One vector is turned by the same rotation once a step. Each row is the vector after some number of steps, and that number follows the row.
The counts run from 0 to 140.
[144 197  92 149 200 137 148 167 106 169 149 124 148 127 138  78 110 101
 106 148 149 152  98 156 154 126 135 147  91 131 173 155 115 147  73 110
 148  96 115 107 118 149  93 142 135 112 129 101 136 158 129 155 159 125
 102 133 116 162 148 133 139  78 156 106 149 158 131 120  71 126 147 150
 115 130 146 133  71 111 138 121]
54
[152 180  85 137 178 120 151 159 116 170 142 153 113 162 135 122 112 116
 152 142 123 162 111 152 119 118 127 155  73 142 136 130 123 164  72  82
 103 102  92 107 115 175 111 158 151 102 139 106 108 133 141 156 113 152
  91 109 156 150 112 121 168 124 138 114 166 116 155 111  80 147 123 119
 105 146 140  95  80 122 169 118]
132
[197 148 120 167 138 135 160 150 131 161 146 154 116 115 139  79 150 100
 124 130 100 162 116 163 114 122 166 128 108 153 178 126 107 104  75  99
 139  84 115 129  99 165  94 119 146 156 105 116 124 169  99 161 129 165
 125 115 157 148  98 127 147 131 109 122 141 158 146 141  78 133 113 161
 140 161 162 124  74 148 149 144]
25
[149 183  68 136 124 109 138 174 143 159 156 109 117 132 137 117 117  88
 146 117 106 148  80 153 118 125 143 146  80 130 141 124 125 122 110  94
 168  59 111 126 123 156 118 130 138 132  98 132 102 171 116 184 129 147
 108 106 147 111 143 132 141 133 140 145 128  96 135 115  66 141 118 153
 135 161 125  71  56 152 124 112]
44
[165 179 118 173 170 137 171 160 120 192 171 162 114 150 138 110 155 124
 130 141 104 172 115 134 109  93 144 132  70 121 139 122  91 107  93  95
  80  94  98 129 116 172 127 152 136 126 133 101 123 156 132 159 109 156
 102 142 158 137 110 103 127 147 118 127 139 143 169 103  95 147 134 118
 123 145 150  92 105 113 151 168]
99
[151 173 107 154 160 127 152 171 120 165 139 115 127 131 176  78 132  87
 149 146 109 166 115 176 120 107 157 157 128 111 128 156 109 139  81 104
 156  73 113 140 111 178 113 134 144 119 133  89 119 169 106 173 151 159
  93 149 170 116 107 121 157 128 129 121 130 104 128 135  97 141 118 164
 125 140 161 111  60 160 147 147]
58
[153 172  94 122 150 121 143 190 132 184 164 150 115 152 173  94 125  94
 137 146 143 164 117 154 111 117 135 131 113 135 146 132 119 157  76  67
 128  82  87 122 149 182 118 162 136 130 132 120 134 156 131 137 100 172
 115  88 150 140 132 103 153 130 137 120 120 132 119 109  72 137 144 159
 128 154 147  93  77 122 139 116]
19
[155 142  79 172 167 119 133 164 140 144 152 138 106 125 126 112 131 120
 131 113  95 137  70 115 111 124 148 131  73 127 150  95 141 106  97  99
 136  78 108 111  91 177 126 135 157 128 129  96  92 139 102 149 104 134
 103 109 143 125 105 130 149 130 154 150 151 141 172 110  79 129 116 125
 147 167 137  71  82 144 151 136]
10
[172 161  84 134 178 136 140 147 134 184 156 154 141 117 154  72 120 138
  94 151 122 179  97 130 133 118 133 136  64 166 170 140 100 115  68 102
 133  89  91 108 148 148  96 125 154 117 114 111 137 140 122 145 119 142
 123 118 172 143 130 122 116 113 135 109 142 166 162 112  95 126 132 147
 159 156 139 155 142 107 138 146]
114
[162 148  78 176 169 120 157 151 144 160 154 139 104 131 116 127 125 118
 137 115  99 152  81 128 120 123 137 138  48 122 145 102 118 111  90  99
 128  74  89 117 102 171 129 148 160 116 138 100 102 145 105 154  98 136
  97 120 142 132 103 135 152 117 147 138 155 131 189 112  83 120 114 129
 139 156 128  79  91 136 154 142]
9
[177 177 106 140 151  99 160 166 124 196 181 155 105 132 154 108 136 109
 107 144 128 175 102 157 108  98 139 127  79 139 158 113 115 123  79  99
 140  77 123 117 100 138  97 133 106 152  95 106 123 177 107 150 131 181
 146 117 134 147 127 131 160 153 113 140 133 143 148 138  88 147 117 144
 145 154 130 124  74 154 130 138]
138
[155 150 104 166 175 121 154 192 144 182 142 159 118 112 131 136 138 116
 139 134  86 192  74 139 102 129 150 129  92 162 158 103 131 123  99 120
 125 103  84 107 118 158 130 154 148 153 142 100 102 140 102 154 102 133
 118 130 152 137 101 125 127 130 112 169 131 147 165 120  71 153 115 149
 143 144 130  85  80 121 129 127]
125
[160 152 104 126 133 115 133 177 143 170 129 117 131 122 149 113 117  88
 125 165 100 196  81 160 115 114 142 155 106 141 137 134 135 134  43 134
 179  85  94 117 114 145 112 139 136 136 109 160 127 148 117 154 128 122
  86 125 162 122  97 117 137  94 127 153 124 115 158 130 110 138 133 164
 149 164 140 128  62 113 179 114]
31
[152 179 126 188 179 134 121 178 119 181 182 119 140 116 139  97 132  67
  97 121 117 171  84 137 108  92 157 135  87 123 163 132 106  94  91 137
 146  88 101 142  90 128 106 131 122 165 119 125 111 157  97 152 168 132
 127 137 152 113 137 126 111 121 127 152 107 146 150 113 113 151 140 151
 139 151 151 106  82 128 138 156]
62
[140 167  91 163 186 128 119 177 152 175 146 139 134 128 150 132 132 103
 152 159 118 204  81 155 117 112 134 164  82 154 135 140 122 155  73 117
 138  96  73 124 120 166 117 153 155 145 148 109 137 134 105 161 127 129
 115 126 178 150  93 131 133 142 120 149 157 124 164 124 108 140 136 141
 145 156 137 103 121 106 142 129]
34
[153 178  91 128 193 124 129 152 141 172 159 116 124 103 177  78 123 120
 102 132 126 154  88 127  97 117 159 135  91 139 146 154 126  98 127  99
 155  56 115 112 140 141 107 104 161 150 113 111  99 140 131 181 151 142
 130 119 171 107 152 109 107 157 147 116 133 124 163  87  99 155 125 125
 149 147 141 103  81 126 111 150]
76
[165 171  89 138 178  96 133 174 126 156 152 145 126 127 139 117 130 128
 125 123 103 155  76 120 103 113 163 117 101 141 160  85 164 123 101  96
 144  82 135  98 101 156 132 118 145 152  98  85 107 146 100 153 116 150
 115 108 132 135 110 102 164 134 137 153 141 164 158 113  70 154 118 127
 137 161 129  96  51 130 145 122]
12
[132 196  90 131 141  86 152 180 142 185 149 127 128 141 134 130 106 107
 151 132 111 169  80 148 124 114 127 138  87 127 139  98 112 139 102 110
 168  60  97 101 115 133 124 147 110 158 117 118 111 191 107 166 143 137
 123 119 111 123 126 143 150 123 128 160 147 116 147 136  80 135 149 167
 139 162 112  88  73 128 110 123]
46
[168 175  90 130 175 108 103 177 121 151 151 146 138 161 130 110 110 102
 114 149 104 174  97 125 124 140 149 139  87 150 170 112 148 112  81 111
 124 102  96 114 118 152 115 122 146 102 102 126 109 128 128 135 131 143
  95 108 157 133 120 120 141  83 133 139 141 158 166  98  83 167 127 135
 136 172 124 110  72 104 183 108]
129
[146 188  70 152 179 136 127 175 131 157 165 139 105 149 143 106 116 102
 131 117 155 133  89 132 109 101 143 146  67 117 125 124 135 137  79  81
 128  83 104 127  97 178 112 155 150 125 132 102 119 134 119 149 116 150
 112  94 154 149 125 123 167 147 163 118 143 129 147 110  95 131 119 124
 128 156 143  83  83 150 158 137]
134
[162 178  94 112 196 102 134 150 122 194 158 155 112 131 148 116  97 119
  93 140 137 183  99 142  93 119 127 130  74 163 163 128 143 138  69 103
 127  83  95  83 112 133  88 138 138 114 106 113  88 137 128 120 134 140
 133 111 136 135 134 117 151 105 146 120 149 147 167 107  97 156 109 128
 129 137 118 125  67 118 156 124]
15
[149 174  91 171 191 139  92 184 153 168 157 135 138 127 145 122 126 104
 143 144 126 181  71 132 113 116 147 158  81 155 143 138 114 140  86 113
 135  98  70 134 116 164 109 152 166 133 141 109 126 135 105 157 130 128
 113 119 185 151 105 140 131 141 132 146 156 133 165 116 118 137 145 134
 145 167 144  99 123 117 139 135]
35
[157 159  89 162 190 121 118 182 141 176 157 152 142 128 119 131 129  99
 104 134 108 179  66 114 115 139 145 139  75 169 174  99 151 126  93 132
 126 112  86 112 112 147 113 144 148 134 115 107 106 121 103 127 124 116
 109 112 139 137 129 126 118  92 151 166 139 170 169 109  71 155 135 139
 137 147 118  95  88 109 138 114]
127
[185 150  98 172 147 140 143 149 121 174 186 128 126 128 124  90 153 101
 106 121 117 128  80 120 109 100 162 127  62 125 173 116 129  95 100  94
 116  83 129 136 112 158 124 119 138 137  82 130 108 154 130 144 116 153
  96 107 154 132 138 110 120 125 150 128 137 167 171  91  78 151 118 119
 128 157 144  86  91 114 143 143]
102
[152 156 103 146 165 120 133 181 145 178 136 138 131 123 158 135 125 112
 155 175 112 209  86 156 117 116 131 163 100 152 127 138 119 154  65 123
 148  91  81 116 128 163 116 160 142 135 147 125 136 143 114 160 115 133
  94 134 173 139  82 122 130 131 114 150 153 112 163 125 110 141 135 147
 143 156 142 109  95  98 155 116]
33
[160 145 100 160 147 139 136 164 143 162 145 110 146 108 129 101 122  70
 111 131 136 170  67 154 111  98 147 146  80 163 163 129 139 137  65 122
 171  89 104 121  95 130  81 140 151 154 102 161 112 149 100 146 133 113
 112 113 146 140 130 128 124  82 156 141 125 144 157 124  94 129 116 155
 139 148 151 117  61 117 161 110]
29
[172 141 112 175 146 148 174 146 137 178 147 128 135  95 128 107 149  84
 126 131 123 171  88 173 106 107 154 124  97 173 188 138 126 148  79 102
 144  96 112 121 107 143  86 133 148 174 107 135 120 167  94 169 127 130
 124 121 143 156 124 130 138 114 129 129 136 163 151 135  75 148 108 150
 112 141 159 110  58 127 134 120]
27
[138 185 125 187 183 135 153 171 123 184 168 116 141 119 162  97 137  75
 143 132 132 177  94 156 102  82 146 142 104 116 138 138 109 136  97 111
 144  88 104 147  99 158 113 155 142 159 145  91 107 164  74 161 152 146
 123 153 161 131 125 121 136 144 118 139 126 127 138 141 106 141 128 151
 116 138 167  95  83 146 128 144]
60
[145 193 105 135 192 108 154 129 124 171 153 113 139 128 151 112 113 145
 134 146 111 161  97 128 122  78 142 140  67 124 118 142 115 134  94 110
 146  55 128  96 107 146 114 121 145 142 123  94 126 172 126 184 145 127
 111 142 146 128  98 121 152 161 123 113 179 127 184 117 118 143 142 111
 132 153 142 126  92 106 152 156]
73
[165 148 115 157 163 114 155 188 139 177 136 161 111 124 136 122 139 123
 145 137  70 188  95 136 101 123 163 124  98 153 148 102 125 106  85 120
 141  92  87 114 122 153 127 144 153 150 139 106 104 149  92 167 111 140
 114 127 156 116  85 126 128 123 106 163 110 131 169 123  74 145 121 153
 146 153 136  90  71 138 147 136]
124
[166 169 106 143 165 127 167 163 130 198 146 153 136 111 166  99 140 133
 118 161  93 215 113 143 101 112 145 126  95 174 146 128 108 125  87 105
 127 102  92 121 137 151 121 119 160 139 124  91 107 135  95 168 113 146
 124 145 183 122 104 106 108 130 105 145 118 140 164 122  93 169 109 149
 140 138 145 133 107 117 132 137]
0
[125 180 102 151 180 130 120 185 110 181 172 117 152 157 159  93 105  88
 119 144 131 174  96 123 104  91 140 138  91 112 131 112 127 125  84 109
 126  94  81 138 112 143 127 141 140  99 132 114 102 124 121 123 132 133
  88 127 167  95 128  94 121 101 148 131 116 145 149  88 116 159 134 150
 125 152 152 101  91 113 167 128]
95
[159 183  91 139 207 126 137 133 148 167 163 121 127 102 165  92 125 129
 113 131 131 162  84 124 102  99 161 147  73 132 137 157 119 103 113 104
 150  52 121 101 120 141 108 113 162 149 123  99 102 142 127 178 148 128
 131 124 171 117 129 121 127 163 143 113 154 124 176 100 114 145 121 111
 148 147 132 104  87 123 124 164]
75
[150 175  94 143 148 123 146 197 128 187 167 160 118 149 154  95 128 101
 135 143 145 156 106 151 126 108 130 131  90 131 151 126 107 163  64  70
 129  87  91 128 140 166 116 168 126 137 123 113 146 164 120 141 109 160
 118 102 144 158 134 109 153 130 143 120 126 148 117 117  72 133 150 163
 123 159 148  96 101 119 136 110]
20
[156 181  72 144 165 125 130 183 131 162 167 137 103 145 147 104 119 102
 125 120 146 136  87 127 113  97 158 139  69 106 127 112 137 120  82  80
 142  75 114 130 101 165 116 147 147 132 114 112 125 136 107 153 116 159
 120  90 148 136 129 108 172 152 160 128 130 126 139 108  95 123 113 129
 140 168 142  89  80 167 149 133]
135
[147 193  98 136 175  99 152 143 120 152 147 107 149 142 145 103 117 140
 147 157 103 161  88 128 126  75 143 141  87 115 123 130 119 136  97 108
 158  61 129 103 106 151 124 122 132 142 116 102 128 169 124 186 149 127
  93 139 150 135  94 120 161 145 120 125 186 128 168 116 115 148 158 113
 132 176 141 117  80 100 155 138]
72
[175 216  84 133 168 117 140 155 118 160 143 151 141 148 109 108 130 130
 120 148 116 173 111 148 137 114 152 145  64 161 151 146 112 112  90 110
 123 110 117 120 122 152  99 109 143 125  89 125 146 149 118 208 144 146
 118 122 156 155 120 140 153 128 101 130 142 129 161 125  94 175 136 116
 131 170 140 125  83 122 147 132]
39
[154 152 102 137 129 122 122 174 137 168 135 115 137 120 132 108 106  79
 110 139 113 183  71 157 121 117 148 148  92 147 150 131 135 127  49 132
 181  86  93 124 109 130  99 134 143 146 101 170 121 140 109 144 139 116
  96 111 154 126 115 116 125  85 147 145 120 130 157 122 104 129 129 161
 143 159 151 121  63 119 173 111]
30
[157 159  89 117 159 120 132 181 136 183 158 159 101 154 173  92 107  92
 133 143 136 167 113 148  97 131 144 137 112 141 152 139 132 147  73  73
 135  78  87 112 146 173 107 152 141 122 128 126 111 139 145 136 119 169
 110  85 163 126 132 103 140 124 151 115 120 127 126  94  72 152 127 148
 129 148 144  97  65 126 154 108]
18
